In the rows, zero is written as 128.
Which row each row swaps with, under one turn or mirror:
The rows were stretched afterwards, more along some directions than others.
k38: [136 142 125 116 152 115 171 137 147 114 166 137  99 162 172 122 112  74
 124]
k863: [143 139 124 129 143 105 159 130 177 130 173 118  91 166 174 177 150 106
  92]
k539: [138 141 113 105 136 147 135 116 130  96  97 157 105 137 151  93 124  68
 151]
k272: [135 126 144 122 126 138 125 111 132 114 101 122 120 118 142 133 152 116
 125]
k893: [135 122 166 124 141  93 142 131 119 115 129 118 115 159 140 100 130 112
 132]
k881: [132 135 121 111 140 129 142 126 168 106 114 124 102 143 146 165 157 103
  93]
k728: [147 116 134 142 119 116 120 113 177 101  99 124  86 136 150 148 164  94
 118]
k380: [129 117 117 133 140 134 174 110 187 157 117 109  89 120 158 162 142  92
  83]
k583: [156 113 162 142 126  92 124 132 156  92 118 109 109 132 131 148 174 122
 110]
k86: [148 138 106 113 141 161 155 111 138 122 130 129  96 128 151 114 145  92
 135]
k150: [135 144 129 126 150 111 156 139 122 119 157 133 120 157 152 120 115  99
 132]
k779: [138 134 142 139 138  82 136 138 174 114 157 117 100 163 168 176 146 112
  97]
k518: [131 135 140 132 130  88 143 127 158 120 137 114 106 161 158 174 144 116
  83]
k640: [143 140 119 141 143 121 109 114 174 101  90 124 109 151 145 146 153  96
 124]
k192: [138 143 140 116 161 106 151 133 129 115  86 138 126 168 140  91 123 101
 139]
k243: [153 120 152 142 121  95 116 125 160  85 115 118  86 143 149 135 161  95
 128]
k199: [134 141 143 109 158 105 140 119 131  88  71 142 112 166 140  92 123  76
 139]
k473: [136 129 145 123 135  99 127 112 156 104  74 122 115 139 139 123 126  92
 133]
k756: [152 130 123 124 140 109 161 121 178 130 152 124 109 157 155 166 153 114
  95]
k563: [141 121 122 109 134 144 188 116 157 131 129 124  91 120 166 125 132  82
 102]
k841: [147 114 123 105 122 157 172  98 143 142 120 127 102 132 149 106 135  98
 129]
k955: [128 117 103 106 140 140 170 104 164 155 104 124 117 126 160 134 130 103
 117]
k262: [137 136 138 125 133  92 156 140 166 111 165 129 100 170 169 148 133 101
 115]
k989: [133 111 123 105 118 147 158 114 119 130 110 132 103 115 144 117 143 111
 119]
k587: [145 123 137 120 135 126 152 120 149  91 102 124  98 122 146  92 136  79
 153]
k712: [148 152 114 107 138 144 152 103 145 119 137 127  98 148 169 134 132 102
 122]
k785: [155 117 136 141 136  96 136 127 188  95 100 134  85 144 158 138 132  62
 113]
k953: [148 127 144 113 152 113 144 114 180 103  76 119  94 148 141 111 153  80
 117]
k144: [138 152 130 123 162 102 151 142 126 117 176 125 110 162 164 134 124 102
 125]
k825: [150 109 135 124 137 106 168 118 185 123 132 114  88 138 170 172 140  80
  87]
k928: [137 137 136 144 151 111 138 123 138 113 138 115  93 154 163 165 145 104
 100]
k808: [124 144 123 109 144 110 169 126 124 123 152 136 124 154 159 108 103  96
 130]
k777: [127 139 135 135 158 117 149 150 139 114 143 132  98 141 159 119 134  82
 112]
k658: [133 120 150 132 156  91 133 127 154 116  64 118 123 140 138  89 132  97
 143]
k533: [137 130 123 148 134  98 137 133 179 130 175 111  98 141 176 181 139 108
  90]
k878: [122 141 130 120 140 116 144 129 135 147 102 134 126 148 143 135 131 125
 103]
k980: [125 145 112 107 162 109 177 126 150 126 160 135 106 166 170 131 112  89
 125]
k723: [157 118 165 133 114 127 121 131 129  95 102 125  88 131 137 118 153  83
 116]
k990: [133 123 140 147 150 112 144 119 157 141 125 128  98 141 160 127 136  93
 109]
k786: [133 136 147 111 151 100 143 121 117 115  84 139 114 160 139  83 121  88
 126]
k776: [135 135 127 114 135 139 149 123 138 139 141 138  82 160 152 133 142  88
  90]
k877: [140 110 150 139 112 105 120 123 155  84 102 132  83 139 142 116 156  86
 136]
k442: [135 134 117 111 129 155 151 117 121 120 129 133 106 122 136  93 138 100
 141]
k382: [128 144  88 114 144 167 151 112 136 143 147 125 104 135 157 156 147 124
 109]
k767: [137 130 130 113 135 138 139 119 134  89 107 139  91 136 144  85 134  71
 149]
k294: [148 145 131 137 148 102 124 133 131 102 133 129 118 156 159 128 116 105
 144]
k927: [143 124 125 107 133 161 178 110 141 138  94 121 109 118 147 120 146  96
 101]
k231: [134 131 126 122 141 142 154 113 134 109  85 131 114 130 133  77 132  83
 144]
k904: [150 124 137 138 119 115 139 107 176 110  82 120  92 141 146 132 152  89
 109]
k734: [134 105 142 141 111 134 120 115 130 124  53 130 107 106 124 122 155 110
 115]

k723 pairs with k776
k192 pairs with k989
k767 pairs with k38
k587 pairs with k980

Which row each row swaps with, under one turn or mirror:
The rows were stretched afterwards, more along some directions than others.
k17: [115 139 141 131 146 134 149 110  98 120 141 106 108 117 131 135]
k395: [113 116 122 128 146 130 132  94 133 145 143 114 115 103 144 128]
k320: [121 150 123 111 137 134 150 160 110 145 130 117 139 146 115 108]
k422: [131 139 133 126 161 139 138 134 134 130 131 104 113 151 115 114]
k516: [123 133 168 144 152 117 131 139 112 140 159 129  99 121 142 135]
k611: [122 136 126 126 117 147 153 155 127 141 141 110 118 143 120 120]
k284: [ 96 155 140 117 145 105 126 140 135 126 139 101 141 146 121 106]
k234: [125 143 127 145 136 110 146 141 128 138 137 100 132 153 112  95]
k526: [115 149 149 136 148 109 116 163 128 161 139 145 130 140 135 124]
k664: [123 129 142 123 146 143 138 142 107 132 142 172 125 116 151 150]
k635: [140 126 138 113 153 120 156 163 156 151 179 119 141 137 131 130]
k719: [135 131 124 154 136 101 150 112 120 119 150  81 114 124 130 101]
k361: [124 144 139 116 133 158 136 183 131 140 128 152 119 157 127 146]
k159: [126 136 130 108 144 130 138 130 154 132 165 130 168 113 118 140]
k438: [142 133 137 116 147 111 134 156 155 162 166 133 148 129 132 132]
k381: [124 136 128 121 125 113 140  99 112 129 159 126 140 102 135 125]
k372: [123 146 121 148 108 116 129 115 119 126 123 137 121 136 128 121]
k545: [118 134 131 157 111 138 157 134 103 127 132 133 113 136 121 123]
k940: [126 117 101 135 135 127 159 110 150 118 144  98 147 130 117  97]
k871: [129 115 141 140 140 151 147 136 116 127 156 164 119 108 147 145]
k512: [126 133 113 120 141 138 125 133 185 135 146 132 152 149 124 123]
k339: [129 144 155 154 124 126 147 148  99 145 173 112 105 123 121 119]
k67: [114 141 148 113 159 113 159 151 108 128 168  83 133 127 132 115]
k832: [131 111 100 132 125 154 142 121 142 116 108 155 132 123 126 133]
k286: [141  99 129 123 143 132 153 141 147 146 158 118 127 121 136 117]
k456: [137 110 138 121 156 150 141 150 139 157 147 140 122 120 134 139]
k225: [117 134 105 122 148 110 143 101 147 121 145 101 151 124 125 115]
k83: [145 146 137 140 139 149 130 133 108 139 149 132 122 123 131 128]
k282: [133 131 113 146 123 140 148 111 125 115 138 130 111 133 123 121]
k601: [126 147 134 120 131 109 125 128 112 134 117 140 137 146 136 132]
k149: [120 132 137 146 106 127 144 137 126 127 147 114 119 134 131 117]
k876: [121 131 117 114 129 122 123 142 152 142 123 125 158 141 122 107]
k492: [136 107 124 137 139 151 175 125 125 112 148 110 122 141 129 115]
k643: [130 114 147 147 126 141 170 161 126 147 178 130 112 120 125 129]
k538: [100 158 147 137 130 122 159 163 128 120 159 101 121 157 119 120]
k525: [117 129 139 135 147 110 117 114 168 136 152 117 109 139 123 114]
k765: [108 142 132 123 146 132 121 156 157 151 143 137 153 137 119 131]
k175: [116 127 147 133 135 120 117 139 133 138 133 155 117 127 151 141]

k225 pairs with k282
k372 pairs with k940
k456 pairs with k516

